The rows of Y fall into a few groups, and each row is roughly a mix of its group's hidden directions; one row fits no group.
Y:
[1.21 3.72 -0.70 -0.36 -2.07 -0.52 0.42 2.18 -2.06 -1.55]
[2.33 2.20 -0.58 -3.34 -0.46 -0.47 1.34 2.36 0.67 1.45]
[0.09 0.54 2.05 1.41 -3.97 1.54 1.29 -0.17 0.74 -2.29]
[-2.40 -0.04 -3.21 -1.10 -1.31 0.34 2.15 1.81 -1.90 -1.21]
[1.48 0.60 2.15 3.05 -1.58 -2.11 0.86 1.70 -1.37 1.76]
[1.50 0.50 -1.10 0.45 -1.47 -1.47 4.25 -2.23 0.17 0.90]
[-2.43 2.39 2.77 1.24 -0.09 -0.82 -1.76 1.69 -1.65 1.37]
[0.55 -3.43 0.69 2.77 0.82 -1.09 2.20 -1.21 1.90 -0.20]
[-3.60 -3.17 -0.76 0.19 -0.72 1.60 1.27 0.55 -1.33 1.32]
[-2.06 1.27 1.49 -2.26 0.78 0.63 -2.10 -3.34 1.21 -0.94]
[1.16 -0.28 -1.03 1.04 2.94 -0.34 -1.28 0.34 3.88 1.71]
[2.40 4.57 0.49 -0.20 0.64 -1.54 -0.02 -0.81 0.08 -1.32]
[-1.79 -0.32 0.68 -3.57 0.01 -1.00 1.75 -2.28 -0.94 2.32]
[-2.92 1.13 1.45 2.55 1.33 2.15 -0.01 -1.37 -1.99 1.20]
[2.11 -0.88 0.88 -0.14 -2.17 2.12 -3.09 2.31 1.25 0.65]
[-1.53 -2.29 1.82 0.44 0.49 0.40 -1.43 -0.26 4.30 -0.09]
[-0.31 1.30 -1.66 -2.27 -0.11 -2.54 -3.68 -0.27 0.59 1.39]
[1.29 1.16 0.63 0.92 -0.39 1.53 -4.21 2.28 0.89 -1.26]
[-1.04 3.73 0.23 1.07 2.90 1.59 -1.93 0.42 -0.84 0.56]
[-2.96 -0.44 2.54 -0.36 -1.18 2.29 -0.07 1.05 2.91 -0.59]
[1.91 -3.51 0.05 -1.53 -2.24 -1.32 0.44 -0.46 -2.53 0.49]
[0.79 0.24 -3.66 2.36 -2.14 -0.36 2.01 -0.42 -0.36 -1.83]
[2.20 -1.80 0.56 -1.78 -2.97 -0.47 -0.67 -0.64 2.99 -1.29]
[-2.45 -0.04 0.42 0.98 3.59 0.80 -0.16 -0.59 0.82 3.22]
[4.08 3.16 -0.94 0.15 -1.06 -0.47 1.61 0.55 -0.48 0.37]
[-0.37 -0.67 3.51 -0.10 1.14 -1.52 -1.14 2.37 1.93 2.22]
[-1.08 -0.20 -1.26 1.44 0.45 3.16 -3.65 -0.65 0.33 -1.78]
[-1.73 2.14 -0.35 2.39 -0.81 -1.25 2.39 -0.17 0.36 3.25]
[2.25 0.97 0.18 -3.75 -0.11 0.07 0.05 2.44 -0.30 2.44]
[1.50 3.01 0.01 0.66 -0.14 2.27 1.50 -0.71 -2.87 2.04]
[-4.08 -0.45 -1.80 0.03 -0.10 0.54 2.51 0.91 2.09 -0.45]
[3.50 -2.30 -0.87 1.53 -2.99 0.06 1.35 0.29 0.66 0.40]
[-0.96 3.31 1.08 -1.68 -0.20 1.97 -0.70 2.58 2.19 -0.56]
[1.93 0.65 0.85 2.55 -0.02 0.98 -0.89 3.33 1.80 2.15]
[0.05 -1.46 2.73 -2.58 1.73 -1.30 1.21 -1.04 1.64 2.44]
[-0.52 2.00 1.82 -2.07 2.17 -1.44 0.75 -1.68 -2.42 2.05]
[-2.46 0.17 2.15 -0.09 1.88 1.14 -0.68 -2.79 0.90 2.74]
[0.01 -1.24 1.13 4.48 -0.60 -1.30 1.12 1.88 0.70 1.38]
[1.28 -1.55 -2.70 -3.08 -0.25 -0.94 -0.68 2.79 1.43 -0.20]
[0.46 1.65 2.15 -0.39 0.59 0.46 -2.92 3.75 0.32 1.02]
[-2.95 1.30 0.39 1.20 2.36 1.10 -2.36 -0.80 -2.56 -0.72]
[1.09 -1.46 1.60 2.55 -2.00 2.54 0.44 -0.76 -2.18 1.93]
[1.33 2.93 1.51 -0.95 2.94 -0.62 -0.78 -0.96 -1.38 2.47]
[1.57 -2.13 -0.11 -2.95 -2.43 -1.72 1.16 -0.67 2.36 -0.37]
[2.44 -0.04 -1.73 -1.81 -0.70 -1.61 2.05 2.37 2.50 0.84]
[-1.19 -0.19 1.74 -1.89 0.00 1.99 1.30 1.33 -0.93 3.97]
[1.61 -0.39 2.19 -1.45 -1.65 -1.56 -0.40 1.60 3.54 -1.43]
[0.74 0.20 -2.27 -1.95 -2.67 -1.46 1.64 -1.82 -2.44 1.14]
[-1.45 1.65 1.70 -1.64 1.72 -0.83 -2.89 -0.11 2.92 -1.09]
[-0.17 2.73 3.65 -1.64 0.07 -0.21 0.24 -1.45 -2.49 0.45]
[1.63 0.82 2.99 0.96 1.35 -4.00 0.34 -0.03 0.78 -0.54]
[2.01 1.32 -0.42 1.89 -1.16 0.33 -2.16 2.05 1.62 -3.10]
[3.19 -2.72 -0.22 0.33 -3.29 -0.57 1.43 0.23 1.04 0.06]
[1.37 -1.56 -2.08 -2.86 1.50 -2.87 0.43 -0.03 -1.36 1.67]
[2.45 -0.25 -0.61 -0.35 -2.00 -2.08 -0.81 2.57 1.92 -2.49]
[3.18 -2.37 -1.42 -1.07 0.24 -0.61 -2.16 0.95 -2.35 1.30]
[0.52 0.55 -2.60 -0.46 -1.39 2.89 0.55 0.82 -3.60 0.57]
[3.22 1.26 -3.05 -1.56 -0.70 1.97 -0.39 1.37 0.74 -1.20]
[1.15 -0.76 -3.16 -3.24 -1.32 -0.01 1.15 2.35 -0.81 0.69]
[0.42 0.48 5.06 -0.51 0.18 -1.54 -0.61 -1.36 -0.71 0.84]
[1.18 -1.13 2.20 1.63 -1.62 -0.48 4.27 -0.51 -0.36 -0.66]
[3.48 0.49 0.11 0.80 -1.45 -0.28 1.52 1.66 -3.08 -1.54]
[-1.73 2.29 -0.37 2.58 3.37 -0.45 -1.33 1.30 -1.30 0.58]
[1.17 -3.38 -2.89 1.60 -0.73 -0.82 0.61 0.53 2.53 -0.34]
[-0.97 0.00 -0.18 3.21 1.83 -0.69 -0.05 0.50 -2.57 3.19]
[-0.13 -4.36 0.80 0.77 -1.12 -1.71 -0.39 -2.06 0.99 -1.50]
[0.55 2.17 2.89 3.29 -0.24 -0.72 -2.46 0.77 0.58 -0.59]
[1.18 2.42 -0.21 -0.52 -2.27 -1.58 -2.26 2.65 0.48 -2.13]
[0.33 1.98 -1.82 1.21 -0.01 -4.38 -1.67 -1.00 0.13 -0.58]
[1.26 3.02 -2.68 -2.31 -0.76 2.27 -0.47 -1.10 -0.95 -0.87]
[0.43 -0.80 -3.50 -0.73 0.84 1.97 -0.52 3.62 0.64 -0.22]
[1.24 0.03 -3.54 1.37 -1.71 0.26 2.36 -0.41 -1.87 -1.98]
[-0.94 -2.66 0.15 1.85 -2.17 1.08 -0.79 0.45 2.92 -2.33]
[1.75 2.19 0.85 1.63 -3.17 0.24 1.25 0.63 -2.92 -0.48]
[-1.93 2.39 -0.52 -0.58 0.68 2.05 -1.11 -0.86 -3.57 1.64]
[-2.27 3.76 1.96 -0.84 1.72 -0.26 -1.18 -0.84 0.31 -1.74]
[0.68 -3.92 1.37 1.18 -0.43 -0.46 2.99 -1.01 0.83 1.39]
[-2.77 2.44 0.88 2.42 1.27 1.31 -0.79 -0.67 2.04 -1.81]
[-0.45 -1.30 0.13 1.45 1.33 1.81 -2.42 0.59 3.86 1.40]
[0.68 -1.82 -0.70 1.73 -0.90 -1.04 3.98 -2.13 -1.59 0.17]
[-3.06 -0.74 0.05 -2.33 0.99 -2.28 2.38 -1.26 0.52 1.75]
[-1.29 1.12 -0.17 -0.16 -0.28 3.41 0.75 -1.87 -3.60 0.59]
[0.41 -3.98 -2.00 -1.36 2.25 1.92 1.02 0.38 0.01 -0.50]
[-1.18 1.90 2.23 3.38 -0.53 0.97 1.42 -2.61 -0.48 -0.66]
[0.30 1.82 1.17 2.21 -0.05 3.15 -2.56 -2.04 -1.30 -0.26]
[0.95 -2.66 -0.32 -1.08 -3.68 1.68 -0.16 2.50 -0.07 -0.46]
[0.66 -4.44 -0.91 -0.37 0.40 2.61 -0.09 0.44 1.56 1.15]
[-1.15 -2.29 1.02 -3.80 2.57 -0.48 -0.18 1.16 0.99 0.93]
[0.04 2.04 1.19 2.96 -0.13 0.89 -0.90 1.72 -3.06 1.96]
[-1.42 1.73 0.44 -0.74 -0.18 -2.26 2.38 2.65 -2.23 1.88]
[-0.71 2.64 0.12 1.93 1.08 2.29 0.28 2.14 -3.13 -0.01]
[-0.77 -2.29 1.59 -1.90 -0.29 -0.84 0.21 -3.76 2.23 0.39]
[-1.44 -1.20 -1.58 -0.97 0.91 1.26 -2.31 -4.14 0.42 0.16]
[-0.10 1.59 -3.96 0.25 0.05 2.75 1.26 0.69 -2.00 0.37]
[0.06 2.10 -0.08 -0.91 -1.76 -3.01 3.08 0.59 -2.19 0.15]
[-0.64 1.71 2.00 3.35 1.22 -0.88 0.80 1.61 -2.21 1.77]
[1.52 0.51 0.06 -1.04 -1.66 0.88 3.12 1.66 2.47 2.50]
[-1.62 0.58 -2.12 0.97 -0.04 -1.16 1.99 3.84 -0.30 1.88]
[-2.71 1.92 -0.03 1.74 -1.26 0.13 2.51 -1.18 0.89 -2.82]
[-0.97 -1.24 -0.55 0.98 0.69 1.61 0.42 -4.70 1.68 0.49]
[0.86 -4.42 0.13 0.37 0.53 0.33 1.97 1.31 1.85 1.48]
[2.95 -2.07 -1.09 1.24 -0.16 2.18 -0.02 -0.39 -1.83 -2.84]
[-2.46 1.87 -1.87 1.61 -0.91 -1.27 3.01 -0.34 -1.48 1.62]

Here is one row of each group, with its name. Which group are the others in?
[0.08 1.71 1.51 2.10 -1.15 0.96 2.08 -0.38 3.97 -0.09] => W
[-3.09 0.57 -1.18 -1.75 3.61 -0.26 -0.89 -1.92 0.43 0.06] => R
[0.27 -1.12 2.44 -0.40 -0.35 -2.62 1.31 -2.69 2.73 1.13] => U

[0.76 -2.44 0.20 -1.71 -1.20 3.12 -2.29 -0.77 2.33 -0.42] => R
[-1.78 1.00 -0.29 -2.45 -0.33 1.53 -2.20 2.37 -2.58 -1.49] => W
[0.96 2.99 -0.22 -1.34 -2.24 -3.49 -0.68 -0.52 0.09 -1.56] => R
[1.62 -2.69 -2.58 1.76 -0.17 0.58 0.20 2.80 0.53 -1.99] => U
[-2.08 -0.37 0.53 -0.40 2.71 -0.61 0.64 -1.68 -2.86 2.82] => W
[1.67 -1.77 -1.69 -0.69 -2.18 3.62 -1.17 -0.46 0.51 -1.77] => R
[-0.75 0.67 -2.22 3.01 2.76 -0.53 -2.58 1.14 -0.68 0.89] => R
[-2.34 2.53 0.17 -1.47 2.03 1.28 -2.29 0.93 -1.66 1.85] => R
[0.51 1.62 1.29 -0.15 -0.42 -0.19 2.23 -4.28 0.05 2.00] => U
[0.86 3.49 3.12 -0.59 1.91 0.55 -1.30 -0.63 -0.23 1.74] => W
[-1.68 0.83 -3.16 -0.92 2.00 -2.00 0.76 0.49 2.64 -1.39] => W
